0: [5 4 5 3 3 6 5 3 3 5 4 4 5 4 7 1 4 7 2 2 4 4 5 4]
1: [3 5 2 2 2 4 5 3 8 3 5 3 8 3 9 6 4 8 3 4 2 6 5 7]
2: [6 3 5 4 3 4 4 5 3 5 5 5 5 4 5 4 3 4 6 4 4 3 4 4]
3: [5 4 3 5 4 6 5 4 1 7 4 3 7 4 7 3 5 7 2 5 5 4 4 2]
4: [9 3 6 8 5 2 1 6 6 5 4 7 6 5 4 2 6 8 7 9 7 8 2 4]
5: [4 5 3 5 3 4 3 5 6 3 6 3 4 3 4 5 4 4 4 7 5 4 4 4]
6: [8 2 8 9 4 5 3 4 3 4 9 6 6 6 2 8 5 2 6 8 6 8 3 4]
7: [6 3 8 7 9 4 3 6 7 6 4 5 3 7 1 8 4 0 3 5 4 4 4 4]
8: [4 7 3 2 3 4 7 5 7 4 4 2 9 2 9 8 5 8 4 4 4 5 6 9]
9: [6 3 8 5 6 4 2 4 3 6 4 5 4 5 2 5 5 4 5 6 7 6 5 5]
10: [3 6 2 2 3 5 7 4 4 3 2 2 1 5 4 3 3 5 4 2 5 2 5 4]
11: [3 7 1 2 2 5 5 4 7 3 5 2 3 3 6 5 4 6 3 6 5 3 4 5]
12: [6 4 7 9 8 4 2 7 9 5 5 5 3 6 1 6 7 0 4 5 5 3 5 4]
13: [4 2 7 4 5 4 3 3 4 6 4 7 5 5 1 2 5 5 4 6 6 6 4 4]
14: [1 5 0 3 1 6 5 3 5 4 3 3 5 5 8 4 4 7 5 2 3 2 5 6]
15: [6 1 6 5 8 2 1 5 3 2 8 6 4 7 1 9 4 0 5 7 4 5 3 4]
16: [4 5 4 2 5 5 4 5 4 3 5 4 4 4 4 6 3 3 5 3 4 2 4 5]
17: [1 6 3 3 3 7 8 3 9 5 4 3 5 4 7 5 6 7 2 4 2 4 7 6]
18: [4 6 4 5 3 4 6 4 1 5 5 1 6 3 7 5 3 7 5 4 3 3 4 4]
19: [7 3 5 5 4 4 4 4 2 6 4 5 6 4 5 3 6 6 4 5 5 6 5 3]
20: [6 2 6 4 9 3 4 7 5 3 4 7 4 6 3 4 4 0 5 4 2 6 4 6]
21: [2 6 3 2 3 4 5 4 4 3 5 3 7 4 7 5 3 6 5 3 4 3 4 6]
22: [1 5 0 4 4 7 8 4 9 7 7 5 2 4 5 2 7 6 4 1 2 4 6 6]
23: [4 4 2 2 3 6 4 4 7 4 1 1 2 5 7 3 2 5 3 2 4 2 6 5]
24: [7 4 8 9 6 4 4 6 6 5 7 5 5 6 2 7 6 3 6 8 5 7 3 5]
25: [5 4 7 8 5 4 3 7 7 6 4 7 3 4 0 4 7 2 4 8 7 4 6 4]
26: [3 7 3 2 3 4 7 4 4 3 4 3 4 3 8 4 4 7 5 3 3 5 5 4]
27: [2 6 3 3 8 5 8 5 5 5 5 6 5 3 5 5 6 4 5 3 3 3 5 6]
28: [7 3 6 6 6 4 3 5 4 6 4 7 5 4 3 4 7 4 5 6 6 6 5 3]
29: [3 5 7 4 5 5 4 4 3 5 4 5 4 6 1 2 5 2 4 2 5 1 5 4]
30: [7 2 5 5 8 4 3 6 4 4 4 5 6 6 3 7 3 0 3 4 7 6 3 7]
31: [6 3 8 7 5 4 2 4 3 5 5 6 5 4 2 4 4 4 5 7 7 6 3 3]
32: [3 4 7 4 3 4 4 3 2 5 5 6 4 4 2 2 5 4 4 3 5 2 5 3]
33: [3 6 3 3 3 5 7 4 7 5 2 4 0 4 5 1 4 6 6 1 4 4 6 3]
34: [2 4 6 2 6 6 5 4 2 3 3 4 6 5 2 3 4 1 1 3 2 1 5 5]
35: [5 3 5 7 5 3 3 5 5 3 7 6 5 4 2 6 6 2 6 6 4 7 4 5]
36: [3 5 3 2 4 5 4 4 5 4 4 3 3 4 5 5 4 5 3 4 4 4 5 5]
37: [4 6 1 3 2 5 6 5 5 4 5 3 3 3 6 4 4 7 5 5 5 5 4 3]
38: [9 6 6 9 5 4 7 5 3 5 9 6 7 8 2 7 6 4 8 9 6 9 2 5]
39: [2 6 1 2 2 5 6 4 4 3 4 3 3 5 7 5 3 5 6 2 4 2 5 6]
40: [9 4 8 7 4 2 0 7 9 6 4 8 7 5 6 4 7 8 9 9 9 9 3 2]
41: [2 7 3 1 3 5 5 5 3 3 4 2 4 4 5 6 4 4 5 4 4 1 5 4]
42: [6 3 6 5 5 4 3 4 3 6 4 6 5 4 3 3 6 5 5 5 6 6 5 3]
43: [4 5 3 4 4 5 5 5 4 4 3 3 2 5 4 5 4 5 4 4 5 3 5 4]
44: [5 4 3 3 3 5 5 4 3 4 4 4 3 3 7 2 3 6 3 3 4 3 5 3]
45: [7 2 6 6 4 4 2 5 2 4 6 4 5 5 1 6 4 2 5 8 5 8 3 5]

[0 9 1 1 7 5 9 6 5 5 5 5 4 2 7 5 7 6 6 3 3 4 5 6] 27
[4 4 4 3 4 5 5 3 3 4 4 4 4 4 5 2 3 4 4 3 3 2 5 3] 44
[9 4 7 9 4 2 1 7 5 6 5 6 7 6 5 3 5 8 7 9 7 6 4 4] 4
[4 4 6 5 3 5 5 3 6 5 4 5 4 4 7 2 3 6 4 2 4 6 5 4] 0
[1 7 2 2 3 6 8 4 9 5 4 4 5 3 7 5 5 7 3 2 2 5 7 6] 17
[6 4 5 2 3 6 5 3 2 5 4 5 6 5 7 1 4 7 0 3 5 4 4 4] 0
[3 6 3 3 3 5 4 4 5 4 4 4 3 4 5 5 6 5 4 5 4 4 5 5] 36
[1 4 3 4 1 7 7 4 8 5 4 4 2 5 7 2 2 5 5 0 3 5 6 6] 33
[1 4 1 2 4 8 8 3 9 9 7 6 3 5 6 1 6 6 3 2 4 4 7 7] 22
[5 2 8 5 7 4 3 4 3 6 5 5 4 7 0 6 5 1 4 5 4 6 5 5] 9
[4 4 7 6 6 4 3 5 5 4 4 5 3 6 2 6 5 1 4 5 4 3 4 3] 7
[4 6 6 3 4 5 4 5 3 5 4 5 4 4 3 3 5 5 4 4 5 3 5 3] 32
[5 4 6 7 5 3 4 6 5 4 5 4 2 5 3 6 5 3 5 5 4 5 4 4] 35
[7 2 6 7 6 3 1 6 3 3 9 6 4 6 1 7 3 0 6 8 4 5 3 3] 15
[2 6 2 2 3 4 6 4 5 3 6 2 7 4 9 6 2 7 5 4 4 3 4 6] 21
[9 5 7 9 5 4 6 5 3 4 8 6 7 7 2 5 5 4 7 7 5 9 3 5] 38
[4 3 7 8 8 3 2 6 6 5 3 5 2 7 1 7 5 0 4 5 4 4 4 3] 7
[4 8 3 2 4 2 8 6 7 4 5 2 9 2 9 9 6 9 4 5 5 7 6 9] 8
[9 5 6 8 4 3 1 7 6 6 4 6 6 5 5 3 5 8 7 9 7 6 4 4] 4
[7 2 8 8 5 5 3 3 2 4 7 6 5 6 1 8 5 2 5 7 6 7 3 4] 6
